Each row is where one point has got to under a steady rotation. How many steps took it there?
The counts run from 0 to 516.
[ 20 -23   3   4   2 -13   9  -7  27  13   8  27  11 -16  -1 -15  26  31
 -11  20 -37  19  -2  12   2  20 -17  11 -22  -9  19 -11 -16 -17  17  41
  -5  -3 -19   2  45  -2   4   7  20  10  -3 -22  16  -7  -8  10   4  -4
 -11  13  -9  -8  43  18  28 -28  21  18 -37  18  15  -7  28  -2  -1 -25
  26  21  27  -9  -2 -15  23  -1   8 -13  -5  -3   2   3  12  36  -2] | 468
[ -9 -14  -4  -6  11   6   5  -4  42  39  -1  18  -9   5 -14   4  19  -7
 -32  -1 -27   2  11  28  -7   6 -14  -4 -44  -4 -20 -16 -25 -22  13  31
 -16  -5 -13  -5  27  13  10  10  34 -11   3  -1   4   3  15   3   2   6
  -9  -9  -6 -10  52  10  26 -19   3  36 -44  -2  -1   2  -6   0   5 -22
  36  -3  32   4   2 -23  29   6  -3 -14  -1  -7 -13 -13   2   7 -11] | 367
[  7 -12  13  -1  13   0  22  -4  31  37   5  20  -4   0   0 -22  10  14
 -20  21 -31   9  12  25  -8   0  -4  29 -31   5 -23  -4 -21 -20  11  15
 -12 -17 -31  -2  41  20  15  -3  32 -15  13   3   5   4  -3   9  -1   7
   3 -15   2   2  39  13  22 -37  12  18 -44  -1   4  10  -1   3   1 -25
  42  16  29  16  -2 -18  41  15   0   2   7   5 -18   2  -8   9 -18] | 16
[  2 -22   8  -3   8 -11  22  -9  24  32  11  23   9   0  -5 -21   8  22
 -14  31 -30  11  12  29  -2   0   5  33 -27   4  -2  -9 -24 -22   7  15
  -8  -7 -30   1  41  17   9  -2  36  -4  18  12  -6  -5  -1   4 -11   4
   0   5 -20  -3  33  13  27 -36  14  15 -44   2   5   1   4   5   3 -18
  45  19  36  15  -2 -16  35   3  -3  -5   3   5 -20   2  -4  15  -6] | 493
[  8 -21  -2  -5   9  -2   6  -4  32  24   0  16  12  11  -3  -2  25   1
 -17  16 -25  -4  23  38 -23  -7   8  12 -38   2 -16 -18 -26 -26  19  18
 -22  -9 -44 -10  14  15  11  14  45 -10  -1  12   5  -5   8   1 -14   3
   4   5   3 -11  40  12  19 -15  10  33 -40  -1   1   1  -6  -7   8 -17
  41  11  34  15   1 -23  31   8  -1  -9   4   2 -10 -17  -3  16   7] | 92
[  8 -22   1  -5   8  -7   9  -8  30  53  12  30 -15   5 -11 -11  12  14
 -18  25 -31  15  11  18  -4   9 -21  16 -30  15  -3  -4 -17 -12  12  26
  -2   1  -8   3  39  10   9  -8  33  -7  16  -3   8 -11  13   3  11   9
 -18   6 -15  -1  44  12  24 -30   8  33 -46  -5  -8  -5  16   3   2 -33
  33  18  21   6   1 -17  27  10  -1 -11   6   4  -4   6   6  22 -14] | 219
[ 23 -11  20   2  -5   1  14  -7  46  -3  -3   4  -4  -5 -15  -2  24  13
 -13   7 -34  19  -5  18   7  21 -18   5 -27 -12   4 -20 -18 -15  18  28
  -9  -7 -31  11  39   5  16  12  30   2  -9 -11  16  -2  -8   7   5  -4
  -7 -10  -6 -13  26  15  28 -18  16  11 -53  18  34   5  10 -11   5 -28
  48  15  40  -1  -2  -6  25   4  14  -4  -3 -16 -12  -7 -10  16 -16] | 183
[  3 -15  11   0  11  -3  18  -1  27  29   9  15   3   6  -8 -19   2  15
 -18  21 -34   7  15  27  -4  -5  -3  28 -29  -8  -9  -7 -33 -25   5  12
  -6  -6 -36   1  38  19   7   3  38 -14  16  10  -2   2  -7   5 -11   8
  -2  -4  -6  -2  33   6  27 -31   8  21 -44   2  11  11   0   0   5 -20
  44  16  43  18   3 -12  36   6   2  -1   3  -4 -22  -6 -11  12 -11] | 504
[ 11 -17  14  -6   9  -5  14   9  31  -4   2  25  15 -20   5 -25  35  16
 -10   1 -29   6   5  16  -6   1  -4  10 -28 -11  -9 -20  -7 -32  17  38
 -22 -17 -30  -9  32   5   8  13  22   7  -6  -8  13   7  -9  13  -5  -6
  12 -12   8 -14  44  25  17 -27  33  15 -34  14  22   2   5  -1  -3 -21
  30  16  35 -10  -3 -14  34  15  10 -11  -9  -2  -7  -9   7  24   8] | 325
[ 14  -5  13   6   7   9  19   2  30   9   5   8  -2   5  -6 -21  17  19
 -14  13 -48   6   7  11   6   5 -16  18 -35 -11   0 -15 -34 -22  13  19
  -5  -1 -32  -3  44   6   4  13  35  -8  -7  -8   8  13 -16   6  -7   0
 -11 -14   8  -2  27   5  32 -23  18  22 -44  15  32   8   0  -7   4 -25
  40   6  44  12  12  -3  25   4   1   8  -8  -1 -10 -11 -16  11  -9] | 513
[  6 -11  11   0   8  -2  18   4  26  26   6   9   0   7 -15 -19   4  15
 -17  16 -36   5  17  26   5  -4  -5  28 -36 -10  -7  -9 -39 -24   5  14
  -7  -1 -35   1  38  11   6  11  39 -12  10   3   0   6  -9   3 -12   8
  -7  -6  -2  -3  30   1  30 -31   9  24 -47   7  17  12  -4   2   8 -20
  45  10  44  17   5  -9  33   8   1   3   1  -8 -19  -9 -16  12 -11] | 509
[ 11 -19   1  -1   7  -6  10 -11  34  51   7  28 -14  -4  -9  -9  16  15
 -23  20 -32  16   3  15  -3  19 -24  10 -30  13  -3  -2 -12 -15  15  30
  -5  -5  -6   5  41  11  11  -9  25  -7  14 -12  14  -8  12   6  13   6
 -17   1 -15  -1  47  16  24 -29   6  31 -48  -1  -6  -3  17   1   1 -32
  32  16  16   2  -1 -19  30   7   1  -8   7   4  -3  11   6  19 -21] | 214
[ -1 -18 -12   1  12  -3   9   2  18  31  10  28   7   9  -8 -18  17  15
 -18  12 -42  -4  25  21  -2  -7  -5  12 -43  -9  -1 -18 -36 -28  12  29
  -8   5 -22 -15  31   2 -10  14  37  -5   1  -1  -1   5   0   2 -14   3
 -13  10  -2  -5  46   7  30 -26  20  43 -32   3   3  -4   0   4   4 -16
  27   0  42  10  17 -11  24   0 -13 -12  -8   4  -4 -17   2  18  13] | 300
[ 17 -19  20   0  -1   3  10  -2  47   1  -1   2  -7 -13  -8  -4  23   9
 -19   6 -29  16  -9  18   1  21 -19   5 -24 -13  -3 -13 -16 -15  13  31
 -12 -10 -30  11  38  13  22   7  26  -1   1  -8  17  -4  -4   9   6  -1
  -1 -12  -3 -15  33  13  23 -25   6  12 -50  19  28   8  16 -11   3 -31
  43  18  35  -5  -8 -15  31   7  21  -7   0 -15 -15  -5  -3  19 -21] | 182
[ -1 -12   1   3  13  17   9 -10  49  28  -2  17  -6  -1  -6  -3  32  -4
 -35  -1 -33   3  -8  18  -9  17 -17  -5 -47  -1 -18 -19 -17 -21  22  30
 -18 -11 -20 -10  36  15  18   2  26  -9  -8  -3  12  10  11   4   5   4
  -2 -21   6 -12  52  18  23 -20   5  26 -41   4   4   1   0  -8  -1 -29
  31   1  23   3  -2 -23  27   8   2 -12  -4   7  -8  -7   2   5 -12] | 363
[ 35 -23  18  -1   5  -2   4   7  28   5   4  14  -3  -6   4 -22  25  21
  -2  23 -34   8  13  10 -12   7 -16  19 -15   0  -4  -8 -19 -22  20  28
  -7  -9 -41   2  30   3  15   6  35  -4  -1  -7  25  -9  -4  11   6   5
   0   1  17  -8  28   8  17 -29  18  32 -40  15  24   7  22  -7   2 -29
  34  32  27   2  -1 -10  29  20  19  -1  -2   2  -1  -1   4  34  -1] | 248
[ 16 -26   7   1   8   9   9  -7  34  23  12  23 -20   4  -4 -21  25  18
 -11  29 -43  15   6   7  -7  13 -25  12 -31  18  -3 -15 -13 -13  21  29
   2   5 -13  -3  37   9  11 -11  34  -4  -1  -5  12  -7  13   8  10   4
 -15   1   1  -3  41  13  24 -32  12  36 -39  10   4  -6  27  -6  -3 -38
  31  23  20   1   5 -15  23  11   4  -9  -4  20  -1   8  10  23  -9] | 226
[ 24 -26   9  -7   1 -13  11 -16  41  23  -4  20   7 -11  -2   6  36   7
 -13  21 -20  15   0  31 -18  19  -3   8 -21  15  -9 -12   1 -13  25  28
 -20 -18 -32   5  25  14  28   0  32   2   4  -2  17 -19  13   7   7  -1
   5   8 -11 -11  43  24  17 -20  14  16 -46   4   2  -3  12  -6   1 -27
  43  25  16  -1 -15 -26  27  12  12 -13  14   0  -7   2   4  24 -12] | 412
[ 14 -19   3   3  -2 -13  26 -13  22  16   8  25  17   3  -7 -22  20  30
  -6  34 -42  18   8  24   3   5   4  30 -32  10  13 -14 -17 -18  14  19
  -5  -2 -27  -2  42   7   4   0  32   8   2  -5  -2  -4  -5   5 -10  -6
 -10  16 -19  -1  31  23  31 -24  30  12 -43  10  17  -9   7   6   3 -15
  38  16  35   7   6  -7  26  -3 -11  -4   4  10  -9   1  -7  19  -2] | 486
[ -5 -34   5  -4   4   4  11 -15  42  16  11  23   3 -11  -9 -12  27   6
 -22  21 -32   8  -6  23 -12  11  -3   7 -32   4  -7 -25  -8 -17  13  28
 -11  -7 -21  -7  34  19  18  -7  26   7   1   9  -3  -9  18   6  -3  -7
   2   1 -17 -15  50  20  25 -35  14  15 -39   7   2  -8  20  -7  -2 -26
  35  15  28  -5  -8 -25  26  -1   6 -23  -2   9 -18   0  17  16   1] | 154
[ 20 -26   4  -6   2  -9  10 -19  41  31   0  17   5  -4  -2   6  29   6
 -17  26 -16  13   4  36 -17  17   1  12 -22  14 -10  -8  -8 -15  22  23
 -20 -16 -35   5  24  18  26   1  35  -4   6   1  11 -19  12   4   4   2
   2  11 -11  -6  40  21  17 -20   7  15 -50  -1  -3  -3  10  -8   2 -23
  46  22  19   7 -13 -27  31  10   9  -8  15   0 -11   3   1  22 -13] | 417
[  4  -5   7 -11   8 -17  20  -4  30  27  -9  28  22 -10  -5  -4  25  11
 -15   3 -20   9  18  36  -5   1   8  12 -32  -1 -15 -14 -11 -28  13  25
 -26 -23 -29   1  30  10  10  17  30  -1  10  -4   2   3  -7   4  -9  -1
   7  -4 -11  -6  42  27  19 -19  28  10 -46  -4   8   2 -20   9   6 -10
  45   6  38   5  -7 -17  38  11  -6  -6   8 -13 -14 -12 -10   7  -4] | 339
[ 15 -31  11  -5   9   5   4  -1  33  27  11  25 -17   0  -6 -22  19  16
 -10  27 -37   7  11   8 -12   3 -22  15 -26  12  -9 -12 -15 -16  17  29
   2   2 -17  -1  33   7  15  -9  37  -6   4   2  12  -9  17   9   9   4
 -11   2   1  -5  40   8  23 -34   6  40 -40   6   4   0  28  -3   1 -38
  31  29  23   2   2 -17  27  18   8 -11   0  15  -1   6  14  28  -5] | 231
[  3  -4   0   6   6  14  19 -15  47  19  -8  14   2   9 -10   1  35  -1
 -26   4 -42  11  -1  22  -3  16  -9   0 -48   4 -13 -21 -15 -17  23  25
 -15  -8 -20 -14  34  11  10   8  28  -4 -18 -12   5  12   4   1  -1  -2
  -9 -16   3  -7  43  21  28 -10  20  22 -41   6  14  -5  -9  -6   0 -22
  38  -7  28   8  10 -13  21   1 -12  -1  -5  10  -8 -10 -11  -1 -11] | 359
[ 37  -4   9   2   2 -21  11  -2  17  19  -3  16  14   5   0 -11  25  31
  -2  17 -36  14  21  26  -2  10  -7  20 -23  -2   6  -1 -27 -19  19  24
 -13  -8 -41   3  33  -4   6  22  37  -5   1 -19  22  -5 -19   2  -3   1
  -7  11   6   0  25  15  24 -11  26  23 -47  10  22   0  -5   2   6 -17
  39  18  32  12   6  -6  29   8   2   9   8 -12   1 -13 -21  29  -5] | 261
[ 22 -19   8 -19  -6 -19   4  -6  39  17  -6  23   6  -3 -18  10  27  12
  -2   9 -19  16  26  32  -3   5  -3  -5 -29   7   2 -20  -4 -19  20  36
 -14  -6 -13  10  16  -1   7  18  40  11   8  -9  11 -19  12   5   5  -4
  -9  17 -23 -12  38  23  24  -9  25  25 -52   3  10  -9   0   4   8 -13
  46  13  35  -2  -2 -11  27  14  -2 -16   9 -13  -3 -12   3  25  -2] | 399
[  4 -25   6  -2   8 -13  22 -10  21  35  15  29  12  -8  -2 -24  12  25
 -17  30 -29  13  10  27  -3  -1   2  33 -23   6  -1  -6 -17 -21   5  19
 -11  -9 -28   2  40  17  13  -6  32  -2  19   8  -1  -9   0   6  -6   3
   2   6 -20  -3  39  18  26 -38  18  13 -39   4   0  -2  10   3   2 -22
  38  21  31   8  -6 -19  36   5   0  -9   8   2 -17   4   3  21  -7] | 488
[ 23  -3   0 -10   5 -10   7   8  26  19  -7  30   0   3  -7  -9  31  18
  -6  -3 -39  10  25  12   1   5 -21   0 -40   1   0 -10 -16 -26  23  40
 -11  -2 -11  -4  32 -13  -5  22  31  -3  -7 -27  21   8  -5   7   4   0
 -14   0   8  -2  40  20  26 -12  35  41 -44   9  15  -5  -7   7   2 -20
  30   6  31  -1  18  -4  24  17 -10  -2  -5  -4  13 -16  -5  25   0] | 52
[ 13  -3  10   0   5  -1  29  -6  30  24   0  19   4   9  -8 -19  18  24
  -9  24 -40  14  14  23   2   0  -3  31 -37  13  -9 -13 -23 -21  13  11
  -9  -7 -30  -4  40  12   7   3  39 -11   3  -3  -1   6  -6   1  -8   0
  -7  -8  -4   5  29  17  29 -21  27  19 -46   4  16   2 -12   3   2 -17
  46   9  36  19  10  -6  30   9 -16   6   4   7 -17  -4 -21   7 -12] | 14
[ -2  -3  -2  -5   7  -7  21 -11  37  38  -6  20  14   3  -9   3  26   5
 -25   2 -23   7  11  38  -6   6   4   8 -44   1 -18 -11 -15 -21  14  22
 -24 -18 -26  -4  34  16  11  10  29  -5   7  -1   1   7   2   2  -9   0
   1  -9  -9  -4  43  21  23 -17  18  18 -49  -6   2   2 -22   6   4 -14
  46  -4  34  12  -3 -17  34   5 -12  -7   5  -7 -17 -12 -13   3 -13] | 350
[ 24 -21   6  -4   0   3   9  -4  29  12   7  18 -12  13 -13 -22  19  21
   3  31 -45  10  19  10  -5  -1 -20  18 -34  14   5 -20 -20 -13  23  23
   7  11 -23  -4  28   0   2   0  42   2  -6  -7   7  -6   8   7   1   0
 -19   9  -3  -3  27   9  31 -20  21  40 -42  13  17  -4  19  -6   3 -27
  40  22  35   8  16  -6  19  12  -4  -2  -4  16   0  -4   0  28  -2] | 233
